Each row has a name. Each question is about the rows just above it.

Columns, left to right: X C H E Q
[-1.06  2.63 -1.74  2.77 -1.30] = z_446
[-0.43  0.08  1.10 -0.58  0.56] = z_287
[-1.73  9.40 -0.09 -4.11 -2.64] = z_257
[ 0.78 -3.97  0.99  0.33  1.47] = z_75
[ 0.03 -3.95  1.40  2.83  1.29] = z_288
[ 1.84 -7.20  1.24 -0.36  2.60] = z_325
[ 1.01 -2.29 -1.68  4.16 -1.23] = z_76
[-0.43 -1.73  0.78  0.03] is in which column, read top down? => X
[-3.97 -3.95 -7.20] is in which column, read top down? => C
Which column holds this, read top down? [-2.64  1.47] => Q

Columns, left to right: L G J T Y Z B K
[-1.71  5.14 -2.10 -3.54 -7.20  1.39  4.22  3.76]  z_8
[-4.72  4.48  2.26 -4.56 -3.55  3.66  1.22 -6.63]  z_930
[ 1.70 -2.28  8.86  3.78 -3.80 -0.47 -0.17  2.59]  z_263
[-4.74 -8.67 -3.06 -3.94  3.62  0.18  4.95 -0.67]  z_27
[4.22 1.22] is in which column, read top down? => B
Which column holds this, read top down? [-4.56  3.78] => T
[ 4.48 -2.28 -8.67] is in which column, read top down? => G
[ 4.48 -2.28] is in which column, read top down? => G
Which column holds this, read top down? [ 1.39  3.66 -0.47] => Z

Columns, left to right: V S P F R M N D
[-7.33  4.26 -8.17 -7.57 -8.30  4.72  3.80 -8.73] : z_841
[-0.03  2.21 -0.14 -0.18 -0.25  1.98  2.59 -0.12] : z_194
[-4.18  5.50 -5.73 -4.63 -6.26  5.19  4.89 -5.27] : z_766
Which column holds this, read top down? [-0.14 -5.73] => P
Which column holds [-8.17 -0.14] top down? => P
Which column holds [-7.33 -0.03] top down? => V

Columns, left to right: Tuzal Pimit foga Zafol dupo Zet nutil
[-2.89  9.18  7.70  0.04 -0.10 -5.47 -0.43] = z_458
[ 1.73  1.55 -2.50  3.60 -1.75 -4.46  0.32] = z_130
[-4.90  7.41  7.10  6.23  3.24 -6.83  0.85] = z_117
[ 9.06  3.22 -5.23  5.77 -3.04 -6.02 -1.99] = z_719
[ 0.40  4.30 -1.69  4.99  0.18 -2.99 -6.29] = z_99
[-1.77  0.17 -4.63  2.91  1.41  5.12  1.21] = z_359
[-7.74 -0.66  1.23  3.09 -6.63  6.07  2.74] = z_937
[-2.85 -2.15  0.65 -5.25  0.45 -2.56  0.40] = z_778
[ 3.88 -4.42  2.91  5.09 -0.05  0.71 -3.72] = z_671
[-5.67 -1.54 -7.99 -1.02  1.15 -1.10 -2.49] = z_175
[ 4.06  0.79 -7.78  3.91 -2.81 -4.55 -5.97] = z_166
[ 9.06  3.16 -5.23  5.77 -3.04 -6.02 -1.99] = z_889
Which column holds [7.41 3.22 4.30] top down? => Pimit
[ 1.55  7.41  3.22  4.30  0.17 -0.66 -2.15 -4.42 -1.54] is in which column, read top down? => Pimit
Which column holds [ 9.06  0.40 -1.77 -7.74 -2.85  3.88] top down? => Tuzal

Columns, left to right: nadi gasoz Fazel vufe
[-0.06  3.38  0.23  1.43]  z_732
[2.54 0.14 3.50 7.39]  z_571
[0.68 0.11 0.07 1.35]  z_647
[-0.06  3.38  0.23  4.66]  z_150
[0.14 4.01 0.29 1.55]  z_449
[-0.29  0.32  0.10  0.45]  z_31
Which column holds this, read top down? [0.23 3.50] => Fazel
[0.11 3.38 4.01] is in which column, read top down? => gasoz
Which column holds this, read top down? [1.35 4.66] => vufe
Which column holds this, read top down? [0.11 3.38 4.01 0.32] => gasoz

Columns, left to right: Vid Pape rorab leti
[ 6.14  6.09 -5.80 -2.56] : z_851
[ 2.02  4.41 -7.38  0.74] : z_353
[ 1.47  1.49 -0.75  0.59] : z_844
[ 1.53  2.55 -0.10  1.21] : z_884
[-0.32 -1.07 -2.96  2.94] : z_590
[2.08 0.81 0.27 1.42] : z_751
Which column holds [-2.56  0.74] top down? => leti
[-7.38 -0.75] is in which column, read top down? => rorab
[ 2.55 -1.07  0.81] is in which column, read top down? => Pape
Which column holds [ 4.41  1.49  2.55 -1.07  0.81] top down? => Pape

Columns, left to right: dapu Nor Gedo voto
[ 1.94  6.55 -6.17 -8.75]  z_473
[-3.17  9.30  6.16  0.78]  z_965
[-2.44  9.30  4.61 -5.38]  z_107
[-2.44  9.30  4.61 -2.02]  z_531
[ 0.12  8.38 -0.78 -4.82]  z_125
[ 2.67 -3.51 -5.40 -2.58]  z_568
[ 2.31 -1.68 -4.63 -2.58]  z_167
Which column holds [ 1.94 -3.17 -2.44 -2.44  0.12  2.67] top down? => dapu
[-8.75  0.78] is in which column, read top down? => voto
Which column holds this, read top down? [ 4.61  4.61 -0.78 -5.40] => Gedo

Columns, left to right: felet Fege Nere daz Fup Zibu zol siv Vafos Mub
[-0.03 -2.91  4.18 -2.21  3.53  3.59  0.76  0.41  6.87  2.46] : z_502
[-1.69 -2.91  2.21  9.01  1.65  1.04  1.15  3.28  0.84 -5.42] : z_731
[-1.69 -2.91  3.10 -2.21  4.20  1.04  4.18  6.04  9.28  2.50] : z_835
Which column holds [3.59 1.04] top down? => Zibu
[4.18 2.21] is in which column, read top down? => Nere
Which column holds [3.53 1.65] top down? => Fup
Which column holds [0.41 3.28] top down? => siv
Which column holds [1.04 1.04] top down? => Zibu
Whose row is [-0.03 -2.91  4.18 -2.21  3.53  3.59  0.76  0.41  6.87  2.46]? => z_502

Columns, left to right: veka val vad zugu
[-2.04 -3.98  0.01  0.75] : z_190
[-2.87 -7.27 -1.68  1.48] : z_154
[0.46 7.30 1.97 0.00] : z_471
[-2.87 -7.27 -3.93  1.12] : z_344
[ 7.30 -7.27] is in which column, read top down? => val
Which column holds [0.75 1.48 0.00] top down? => zugu
[ 0.46 -2.87] is in which column, read top down? => veka
[0.00 1.12] is in which column, read top down? => zugu
Which column holds [-7.27  7.30 -7.27] top down? => val

Columns, left to right: gofi loda Rezot bok varep fid liro refeb
[ 0.55 -2.75  0.69  0.18  1.02  0.72  0.80  1.81]  z_817
[ 0.77 -3.79  0.86  0.32  1.37  0.87  1.12  2.51]  z_231
[ 0.46 -2.26  0.57  0.06  0.86  0.58  0.71  1.65]  z_627
[ 0.37 -3.20  0.97  1.09  1.14  1.06  0.17  1.03]  z_935
[-0.06 -2.14  0.81  1.70  0.72  0.83 -0.75 -0.21]  z_642
[-1.01  3.73  0.64 -1.65 -0.73  1.31 -1.23 -3.02]  z_734
[-1.34  6.60  0.33 -3.22 -1.61  1.51 -1.25 -5.13]  z_380
[ 0.63 -3.12  0.75  0.20  1.15  0.76  0.94  2.12]  z_148
[-1.30  6.13  0.40 -2.97 -1.45  1.47 -1.27 -4.69]  z_217
[ 0.39 -1.71  0.47 -0.23  0.71  0.46  0.70  1.59]  z_28
[-1.35  6.81  0.19 -3.12 -1.77  1.45 -1.29 -5.67]  z_350
[ 1.02  1.37  0.86  1.14  0.72 -0.73] is in which column, read top down? => varep
Which column holds this, read top down? [0.57 0.97 0.81 0.64 0.33] => Rezot

Columns, left to right: Sif podo sek pap saf
[ 1.12 -7.06  1.86  1.64  2.49] -> z_769
[ 1.12 -7.06  1.86  1.64 -2.78] -> z_781
[ 1.12 -7.06  1.86  1.64  2.80] -> z_748
Whose row is [ 1.12 -7.06  1.86  1.64 -2.78]? => z_781
Where do [ 1.12 -7.06  1.86  1.64  2.49] appear? => z_769

Columns, left to right: gor pozuf mubat domu zeraf tasag seda Vus
[ 0.32 -0.54 -5.31  0.79  0.73 -0.78 -1.50  5.50]  z_402
[-0.68 -0.41 -6.43  1.66 -2.40 -1.86 -0.68  1.19]  z_459
[-1.57 -0.20 -0.87  2.74  1.59  3.88  0.01 -2.40]  z_533
[-0.72 -0.73  1.87  1.42 -5.04  0.33 -1.51 -3.06]  z_246
[ 0.37  2.37  0.85  4.33  2.32 -1.48  9.54  0.32]  z_701
[-1.56  6.89  0.37  0.64 -0.53  0.18  4.45 -0.67]  z_754
[-1.94  7.97  2.18 -0.62  2.32  0.34  3.37 -5.00]  z_431
Which column holds [-1.57 -0.72] top down? => gor
Which column holds this, read top down? [-1.57 -0.72  0.37] => gor
Which column holds this, read top down? [-2.40  1.59] => zeraf
[-1.48  0.18] is in which column, read top down? => tasag
[ 0.73 -2.40  1.59 -5.04  2.32 -0.53] is in which column, read top down? => zeraf
Which column holds [-2.40  1.59 -5.04  2.32 -0.53  2.32] top down? => zeraf
[-6.43 -0.87  1.87] is in which column, read top down? => mubat

